Each named turn below is shown by a few rows before and after it. Which turns, in which order, take the first row of each later pair to the second? The first pair is answered.
A:
[  8 -11  -6  -9   6  -4   0  -3  -1  10  -2   2  12  -7  -5 -10   4]  ->  [ 7 -9 -7 -7  7 -3 -2 -3 -3 11 -1  2 10 -5 -7 -9  0]
[-10 -10  -4  14  -5  -1   2  12  12   0  -2   1  -5   1   0   4  13]  ->  [-6 -6 -1  6 -7 -3  5 12 15 -6 -1  2  3 -3  5 -1 15]
[ -3   9   6   8   2  -5  -1  -3   0   7   9   8 -19  23  -1   2 -10]  ->  [ -5   8   5  11  -2  -4   1  -4   5   6  10   8 -22  22   2   4  -3]
[ -9 -13  -2  22   2   9  -6  -6  -2  14   7   2 -13  13  -2  21  -2]  ->  [-13 -16  -1  21  -5  10   0  -7   8   7   7   3 -12   8   6  19  15]
J:
[ 1 -5  6 -3  7  0 -2  3 -1 -7 -5 -3  6 -1  7 -2 -2]  ->  [-1  2  6 -2  8  0 -6  4 -1 -4 -5 -1 -1  2  6 -3 -7]
[ -4  -6  -9  27  -1  12 -14   3  -1  22  16   6 -23   6 -15   8   1]  ->  [ 20 -28  -8  11  -5  14   0  -4   0   3  16   3  14 -16 -13   5  19]
[-13 -10  -3   1   7  -8 -11  -2  -7   0  12   0  -7 -10  -1  -6 -11]  ->  [-11 -16  -2   0   6  -5  -8  -4  -7  -1  14  -1   0 -13   2  -4  -8]
Z:
[ -7  17   0  -2  -9  -6   7   6  11 -10  -4   3  -9  -7   9 -16  14]  ->  [-14   3  -4  19  -7   4   4   1  10   3   0   3 -20   3   2   3  14]
[ -7 -12  -5   9  -2   2   7   3   7   2  -5   1 -10 -11  -8  10  10]  ->  [  2 -10  -4  -3  -1  -2   9   5   4  -5 -11   0   0 -20  -9   0   9]
[-27  22  16  -2  10 -22  -7  -4   3   5   1   8 -13  20  26 -13 -10]  ->  [-15 -10   1  26  22  -7  -8 -13  -9  24  -2   7 -19  21  -1  14 -12]
[  6  15  13  -7   3 -11 -18  -4 -16  14   4   4  13  14  -5  -2 -31]  ->  [  1  14  14  -3   2 -11 -20  -5 -14  16   7   4   8  18  -3   2 -31]
Pairs:
Each pair is two turns apart.
[  4  -9   2 -12  -4  -3   9  -2   3  -4   2  -5  15  -5   8  -8   6]  ->  [  9  -4   0 -12   5  -4   1  -2  -9   2   2  -6  13  -1  -2  -6 -13]  A, A
[ 17 -10  10 -15   8   0  -4 -23 -19 -13  15  -6  40   0   1   4 -12]  ->  [  7  11  16 -22   5  -7  -9 -19 -16 -15  18  -4  31   8   8  -6 -22]  A, Z
[  0  -9  -8 -13   6  -1   4   3 -10   3  -5   6   6  -5 -17  -3 -19]  ->  [-11   5  -3 -18   4  -5   0   5  -5   1  -2   7  -2   3  -6  -9 -24]  Z, A
[ 13  -4   2   0  10   4   3   3 -16   2  -5  -8   9  -5 -12   2 -15]  ->  [-13  13  15   1  -1   1  -2   4   0   0   6  -6  -8  13  12   0 -11]  Z, Z
[  2 -27  -7   5   0  -3  21  -6  21 -10  18   1  26  -3  11   5  17]  ->  [  7 -18  -2  -9   3  -8  18  -5  14 -17  19   1  38  -4  13  -3   6]  Z, A
[ -6   8  14   2 -16   1  -2  -4  14  -6  -3   9   8  -5  24   5   2]  ->  [  1  13  17  -5  -9  -4  -9  -6   2  -5  -3  10  15  -2  19   0 -17]  A, A
[  4  -2 -14   3   8  -7  -2   5  10   4 -12   4 -17  -4  -8   2  -6]  ->  [  2  -5 -13   2   2  -6   4   5  18  -2 -12   3 -16  -8  -1   0   6]  A, A
[ 14 -25  -4   6   2  11   8  -7  -8   0   1   2   8  -4  -9   7   5]  ->  [ 17  -3   4 -19   2   1   3  -2 -12 -10  -2   1  17  -6  -3 -11  -8]  Z, A
[ -8  -8  -9  18  -3  10   4   7  11   7  -6   5 -11  -1  -1   3  10]  ->  [ 10 -10 -11   3   0   7   9   9   4   0 -12   4   5 -15  -7  -8  11]  Z, A
[ 0  7 10 -9 -4  0 -6 -9  1 -7 14  4 15 14 17  6 -5]  ->  [  1  -1   3   3   1   5  -8 -11  -6   1  13   4   9  16   7  16 -10]  A, Z
[ -1  21  -2 -11 -13   3  -8   2  -2 -10   3  -8 -19   2   5   3   0]  ->  [  9   4   0 -15 -16   7  -1  -6  -1 -16   7 -10  -1  -6   7   7  10]  J, J
[  4  -2  -2  -2  -9   7  11  -1 -10  -4   2   3  15   6  -8   5   3]  ->  [ -5   8  -3   4  -7   7   7   3 -10   4   2   5  -1  14  -8   6  -6]  J, J
[ 20  -5   0   0   1   1   3  -7  -9   7   4  -3  14  -5  -7   6 -16]  ->  [ 13  -9  -4  13   1   7   3  -6  -7  13   2  -3   3  -1 -10  14 -10]  A, A
[ 16 -21   0  -3  -2   5   4  -7  -2  -8  -1   0  19 -13  -5   5   4]  ->  [  8   1  10 -18  -5  -4  -2  -1  -2 -14   3   0  20  -6   6  -8  -8]  Z, A
[  4  -3  -3   1  -4   0   7   4   2  -5  -1  -3  -3 -10  -2  -5  10]  ->  [-5  4  2  0 -7 -2  4  4  6 -7  2 -2 -7 -4  7 -6  9]  A, Z
[ -9  14  16  -8   4  -1 -10  -6   4   0   6   0   3  20   8  -4 -14]  ->  [ 13 -15   9  -6   7   9   0 -13  -2  -2   4  -4  24   5  -3   5  -2]  Z, J
[ -1  -6  12   2  19   4   0   7 -13   5   9   8   2  13  -6   1 -16]  ->  [  3  -5  18 -11  14  -1   5   6  -8  -5  10   7  14   6   3  -8 -10]  J, Z
[-12   7  -5  -5 -17 -15   4  -3  17   1   0  -5  -6  -7  20  -2  29]  ->  [  0  17   3 -26  -8 -24  -3  -3   1  -7   0  -7  12  -7  16 -13   7]  A, A
[ -4   9   9  -9   4  -3  -6 -19 -22  -2   2 -11  28  13   7  11 -31]  ->  [ -2   9  11 -13   2  -3  -4 -20 -20  -6   3 -11  32  11  12   8 -27]  Z, J
[  5  -3 -11   4   1  -2   2   2  -1   6 -22   6 -12  -4 -15   0  -6]  ->  [  5   3  -9  -6  -3  -6   6   7   5  -2 -23   5  -7 -11  -9  -8  -1]  A, Z
[ -2 -12   4   2  -1   1  13  -8  13  -2   9  -1   1  -1  10  12  25]  ->  [  8  -4  12 -18   4  -6  11  -6   4 -11   8  -2  18  -5  13   2  11]  A, A
[ -3  12   2  -7  -4  -2   6   7   9   0  -8   1 -11  -8   4 -11  11]  ->  [  5  -5  -7   7   3   6   6   4   1   9 -11   1 -13  -9 -11   3  11]  Z, Z
[ -5 -14  -4  13  -5   1   5   5   0  -9   1   0   3  -8  -8   1   9]  ->  [-10  -3   1   5 -10  -4   5   8   6 -16   2   0   2  -7   2  -8   9]  Z, Z
[  8 -13 -10   1  -6  13  11   3   5  -2   3  -5   5 -15   2  -4  17]  ->  [  8   0  -3 -13  -7   6   8   4   4 -10   4  -5  13 -14   9 -15   8]  Z, A
[-17  -3   0   1  -8  11  -1  16  24  -1   2 -11 -16  -6   9  -2  10]  ->  [ -9   4   7 -19  -6   3  -2  17  18  -9   3 -13   3 -11  14 -14   1]  A, A
[ -4  13  -6   8 -17   2  -3  15  14  11  15   3 -14  16   1  14   4]  ->  [  5   1  -3  -3 -22   2   8  12  19   0  17   0   7   3   9  11  19]  A, J
[  1 -11 -11  14   0   9   0   0   1  16 -12  -3  -7 -15 -13  15   3]  ->  [  5   8  -2 -14  -6  -3   6   7   7  -2 -15  -2   9 -27   0 -11   6]  J, Z
[ -7   8  -8   3  10 -12  -8   5  -1   1   2   4 -11   7 -10  -1  -4]  ->  [  1   0 -13   5  11 -10  -4   5  -4   2  -3   3  -9  -1 -16   2   0]  A, Z
[-21 -10  -5  18  -5  10   2  -4  14  10   4  -1 -15   7  10  10  18]  ->  [-13  -3   5  -7  -9   3   7  -4  18  -9   6  -2  10  -4  23  -7  22]  A, A
[ 10  -3 -21  14  11  13  -2   6  -6  12  -7   7 -17 -11 -11  12 -10]  ->  [ 21  -8 -20   4  11  12   4   6  -5   3 -10   6  -2 -24 -10   7  -6]  J, J
[ 13  -6  -9  -3   1   1   9   5  -4   1 -15   3   0 -14 -14  -1   6]  ->  [ -1   1  -8   7  -1   1   6   8   2   8 -14   4 -19  -4 -11   3   7]  J, A
[ -8 -14   4   0  -7   7  10  -5   7 -22   4  -4   9   1  21  -9   0]  ->  [-13 -13   4   7  -4   9   4  -8   4 -15  10  -4   4  12  20  -2  -7]  A, Z
[  8 -11  -4   5  -5  -1   2   3   0   3 -16   3   1  -4  -5   1  18]  ->  [ -5   9   0   2  -7  -6  -5   8   3   5 -17   4 -12   6   0  -6  11]  Z, J
[  9  -3   2  -9   6  -4   0  -1 -10  -5  -4  -2  12  -2   1  -3 -14]  ->  [  2   5   3  -9   3  -6  -3   2  -8  -4  -3   0   5   4   5  -6 -17]  A, Z
[  0   4   5   3   4  -3  -4   6  -6  -1  13   3  12  24  -1  10 -13]  ->  [-6 -1  2 14  0  2  0  6  1  2 11  3  2 26 -1 16 -2]  A, A
[-15  12   4   6   7   2 -18  -2  -7  11  10   1 -10  30  -2   4 -23]  ->  [-25   3   1  17  -4   9  -7  -1  12   9  12   2 -19  26   7  10   3]  A, A
[-12  11 -10   1 -12  -1   7  20  18   1 -13   2 -32 -19  -2 -10  20]  ->  [ -3  21  -2 -21 -10  -9   6  21  13 -12 -14   0 -12 -24   3 -24  12]  A, A
[  6  10  -2 -14   5  -8  -1   5  -2  -8  -3  -1   0 -10  -3 -15  -3]  ->  [  4   9  -6  -4  10  -5  -5   5  -8   3  -5  -1 -10  -2 -12  -7 -12]  A, A
[ -5 -13  -7  20   4   7  -6  -4   6  11   4  -7 -18  11   2  11  -3]  ->  [ 15   5  -1 -20   0  -9   2   5   3 -11  -4  -9   7 -11  10 -21  -6]  Z, Z
[-10   6  -2  18   8   0  -6  -2  -5   4  10  -5  -6  13   3   7  -8]  ->  [  9  11  -2  -5  11  -9   0   4 -12  -8   0  -6  11  -5  -3 -10 -12]  Z, Z
[  6  -7   1 -22 -11  -1  18   0   9 -18  -7  -1  17 -21   5 -12  18]  ->  [-24  15  16 -15 -16  -5   3  -1  16 -12   9   0  -3   9  24  -9   4]  A, Z
[-16  -8  -6  11  19  11  -9   7   3  21  12  -4 -18   4  -2  31  12]  ->  [  8   3 -14  -9  30  -1  -9  19 -11  18  -7  -2  -9 -18 -23   9  -2]  Z, J
[-16  14  -5   4 -11  -1   8  13  18   2 -11   3 -21  -2   6  -9  17]  ->  [ -9  -3 -11  11  -9   4  13   9  17   1 -13   2 -14  -9   0  -1  25]  Z, A
[-12   3   7  -3  -7  -1  -2  -3   8  -6  13  -3  -2  16  16  -5  -8]  ->  [ -6 -17  -1  14  -4   8   2  -8   6   2  11  -4  -3  13   4  12  -1]  Z, A
[ 16 -13 -13   7   6   6   3   7  -4  15 -14  14  -3 -22 -20  -6  -1]  ->  [  4 -11 -13  18   0   8   3   8   5  21 -12  17 -18 -15 -16   1   6]  J, A
[ -9  10   8 -12 -13   4  16  -8  18 -17   6   4  12  13  30   5  20]  ->  [ -9  34  10 -22  -5  -7   6   0   8 -13   2   6   4  19  25  -8  -4]  A, J
[ -5  -6   2 -13  -3   4   6   8  11  -8  11   8   4  -4  13  -9   5]  ->  [  1 -22  -7   3   4  12   6   3   3   2  10   8   1  -2  -2   5   5]  Z, Z
[ 20   2  -9 -12   8 -10  11   3   7   0  -4  -6  -3  -2   4 -19   7]  ->  [  4  13  -4  -6   5 -11   5   2  13   6   3  -5 -14  13  14 -17   2]  A, Z
[  7 -30  -9  10 -10   1  12  -9  18   3  -6   6  10 -17   0   8  15]  ->  [  1 -12   2  -8 -19  -7  11  -6  26  -9  -2   4  16 -16  17  -5  14]  A, Z
[  5  -1  -1  13   6  -4  -1   1   2   7  -2   3 -22  -6 -20  -5  -5]  ->  [ 17 -15   0   6   4  -3   8  -3   1  -1  -1   1  -3 -18 -17  -5   4]  J, J
[  4  10 -15  16  -4  -1  12  22   2 -12 -24   5 -23   2  -3   1   0]  ->  [  6  12 -11   7  -9  -4  17  22   6 -20 -24   4 -15  -3   4  -6   8]  A, A
[-13   3  -5  20 -11  10 -11  -3  26 -10  18   4   1   8  18   5  -4]  ->  [  1 -17 -15  27  -3  16 -10  -7  15  -5  15   2   9   2   2  15  -5]  A, Z
[  2  -2   9 -12  -3  -5   2   7  -5   0  -6   7   8  -2  -2 -20 -24]  ->  [-10 -12   5  13  -2   5  -2   0  -3  14   1   7  -9  12  -4  -1 -22]  Z, Z
[ 23 -17 -10   3   8   3   4  -2 -15   3  -7  -1  16 -16 -22   4   2]  ->  [-17  31   5   0  -3 -10 -10   7   2   6   3   3 -18  16   5  -9 -13]  Z, J
[ -2 -10   5   2  -6   4  11  -3   6  -8   0   4  16  -9  20  -1  16]  ->  [-20  12   3  14  -2   1   0   5   4   7  -2   8 -14   8  15  -2   0]  J, J
[ 3  4 -3  2  3 -4 -6  9 -6  8 -5 -2 -7 -3 -4 -9 -3]  ->  [  0   0  -5   7  -1  -1  -3   9  -2   9  -6  -1 -10  -4  -3  -6   4]  A, A
[  8 -11  -3  15  -6   8  11  11  -3   0   1  -3   6 -12 -10   1   3]  ->  [-10   7   7   8 -15   1   9  13  11  -7   8  -3  -1  -3   9  -8   6]  Z, Z
[ 16  17  -2 -16  -9  -4   5  -2  -4 -10 -11  17  -9 -12 -10 -16  11]  ->  [ -3  24   6 -10 -15  -4  -1  -4   5 -10  -2  17 -21   4   5 -12  13]  Z, A
[  7 -21 -22  13   3  23  17   1   6  -5  -7  -4 -10 -23 -17  17  15]  ->  [  0  19 -13 -17  -2   5  17  17  14 -18 -13  -2 -17 -29  -3 -16   9]  J, Z
[ -1   6   0   1  10  -2  -8   1 -14   8  -4   1   1  10  -9  -5 -21]  ->  [ -6   6  -2   6   9   0  -7   1 -10  10  -4   2  -8  13 -10  -2 -17]  Z, A
[-17   7  11 -22 -17  -3   3  -8   7 -15  12 -14  19   4  35  -8   0]  ->  [-11  13   9 -21   0  -7 -10 -11 -16  -3  12 -13  19  14  19  -6 -32]  A, A
[  3   3   1   3   7  -4  -9   1 -12   7  -1   2   0  11  -7   3 -19]  ->  [ 14  -4   2  -8   6  -4  -2  -1 -13   0  -3  -1  17  -1  -6   0 -11]  J, J
[ 18 -14   2  -2  -7   4  -2   9   3   7   7 -13 -12  -6   1   0  10]  ->  [ 21  -7   5 -12  -7   0  -4  11   1   4   7 -13  -6  -9   3  -7   5]  Z, A
[ 23 -15 -22   0  11   5   2  12  -5  12 -18   5   5 -18 -14   9  24]  ->  [ 12  21 -14 -17   8  -9  -3  25   0   7 -23   7 -10 -14  -6 -15  14]  J, Z
[ -3  14  -1 -16  19  10   7   0 -14   5  -4  -5 -18   0  -4  -8 -13]  ->  [-11   7  -5  -5  15  15  10   1  -5  10  -4  -5 -29   2  -4  -1  -2]  A, A
[ -6  11  14  -1   2  -3 -12  -2   0  -2   9  -1  -4  20   4   4 -15]  ->  [-12   7  10   7  -2   1  -9  -3   6   1   8   0 -11  20   6   9  -6]  A, A
[-19  27   2 -13 -17  -5  12  10  13  -9  -6  14 -29   2  13 -13   0]  ->  [ 16 -14 -21   6   4  11  16   3 -13   8 -18  12 -17 -15 -29   7  -4]  Z, Z
[ 18  15   0 -18  11   8  -9   4 -16   1   8  -4   9   7 -15   3 -31]  ->  [ 17 -10  -3   0   9  19  -6  -6 -14   6  14  -5  12   8 -17  23 -18]  A, J
[  4  20  -2  -4 -10  -2  -3  -5 -16  -1   3   1   9   2   3  -8 -25]  ->  [ -5  14  -9  15  -9   4  -6  -5 -14  11   1   2  -9   9  -3   4 -21]  A, A
[ 16   9  -2 -14   1 -16   8  13   6  -6 -13   2   6 -19  -5 -18   3]  ->  [-10  -3  -5  25   0  -1  -1   4  14  15  -1   4 -23   9  -4  13   6]  Z, Z
[ -4  -4  -2   9   1   2  -3   3   6   1   5  -5 -16  -2  -1   5  19]  ->  [  0  -1   3  -7  -2  -2  -1   3   7 -10   6  -5  -1  -8   7  -5  20]  A, A
[ -5  -5  15  -1 -14   4 -11 -24  19  -4   8  -2  16  13   9   0   8]  ->  [  3 -17   8   5 -10   8  -9 -27  13  -1   6  -2  20  10   0   8   8]  Z, A
[ -3  -8   1  11   5   3 -10  -1  -9  12   7  -4   0   4  -9  12  -7]  ->  [ -8 -13   2  14  -4   5  -2  -1   5   8   8  -4   0   0  -1  12  12]  A, A
[ -1  12  10 -18  -4  -3   7  -1   7 -14   6  -2  13  -5  13 -16  -4]  ->  [-13  -1  -2  18   6   8  -4  -6   0  10   9   0 -14  14  -4  10 -14]  J, Z
[-1 -5 -2 18  3  5 -8 -2  3  8 -3 -3 -8  8 -1  6  5]  ->  [-1 -6  2 10 -4  3  0 -1 14 -1 -2 -5  0  0  9  0 18]  A, A
[ 7 -1 -4  0  8  2 12  2  5  6  5 -2  1 -5  5 -2  2]  ->  [ 1  1 -4  4  8  4 10  1  6 10  6 -1 -5  1  5  0 -1]  J, J
[-12  13   4  -4  -4  -8   2   2  11  -8  -1   0  -3   2   5  -8   6]  ->  [ -8  17   5  -9   0 -11  -4   2   2  -7  -1   0   1   5   1 -10  -5]  A, A
[ -1   1 -17  17   9  10   3  -1  16  14  -7   8 -11   1 -18  14  -4]  ->  [  7  -5 -15   6   1  11  14  -2  25   1  -9   6   4 -14 -10   7  13]  A, J
[ -9  23   1  -1   4  -4 -11  -1  -4   8  -4   4 -13  14   4  -5 -28]  ->  [  6 -19  -3  13   5  13  -4 -20  -8   6   7   0  15   7   1  19 -11]  Z, J
[ 10  -8  11  -4   3  -1   5  -6  -3 -13   5  -3  17  -4  -1 -13  -7]  ->  [ -5   6  17  -4  -1  -5   3  -3   6 -13  10  -2   4   5  10 -15  -7]  Z, J
[  5 -20 -11  12   3   7   2  -4  -2   7  -1  -1   5  -6  -6  13   5]  ->  [ 15  -5  -6 -11   5  -2   3   1  -8  -2  -5   0  17 -13  -6  -4  -4]  Z, A
[ 11   5   2 -15   4   2   5   3   3 -14 -11  -1  13 -11  -4  -6  22]  ->  [-10  -3  -1  13   1  12  -2  -3  10  -1  -1  -1 -10   9  -2  16  26]  Z, Z
[ -6   5  13 -10   4 -10 -12  -4 -11  -7  16  -2  17  10   7  -3 -27]  ->  [-15  -2   5  12   6  -2 -15  -4 -10   7  14   0  -4  20  -1  11 -25]  A, A
[ -7  -5   3  14  -5   2   1   1  10   4   4  -2 -12   8   1   8   9]  ->  [  5 -15  -1  12  -4   5   7   0   8   3   1  -3  -1  -2  -6   9  12]  A, Z
[ -4  -3  -5  12   4   2  -3   3  -2   7  -4   1 -15   1 -10   9  -2]  ->  [  7  -8  -8   2   3   1   4   4  -1   0 -11   0  -3 -12 -11   3   7]  A, Z
[ -1  -1   3  -7 -10   1   7   3   6  -5  -1  -3   4  -8  12  -7  16]  ->  [-10   0  -2  10  -4   5   0   6   3   8  -4  -1 -17   3   2   3   7]  J, Z
[ 17  13  16 -31  -2 -16   4  -5  -3 -22   6  -5  28  -4  12 -11  -3]  ->  [ -3   6  22 -16 -12  -9   4 -13  13 -21  18  -6  21   9  30   4  11]  Z, J
[ -6  -6  -5  22  10   2  -9   2  -3  22  -4   2 -20  10 -18   2   1]  ->  [ 14 -12   5 -13   2  -4   7  -1   1  -7  -3  -2  24 -15  -5 -17  19]  J, Z
[  4   9   0 -10   4  -7  -6   1  -7  -5   7   2   3  -3   0  -8  -7]  ->  [  0  12  -2  -3   5  -7 -10   0  -7   0   9   3  -5   3  -1  -3 -11]  A, Z
[ 8  1 -3  7  5  4 -5  0 -5  0 -7  5  0 -6 -5 -5 -9]  ->  [ 4 -2 -5 12  1  6 -2  1  1  3 -7  5 -7 -7 -5  0 -2]  A, A
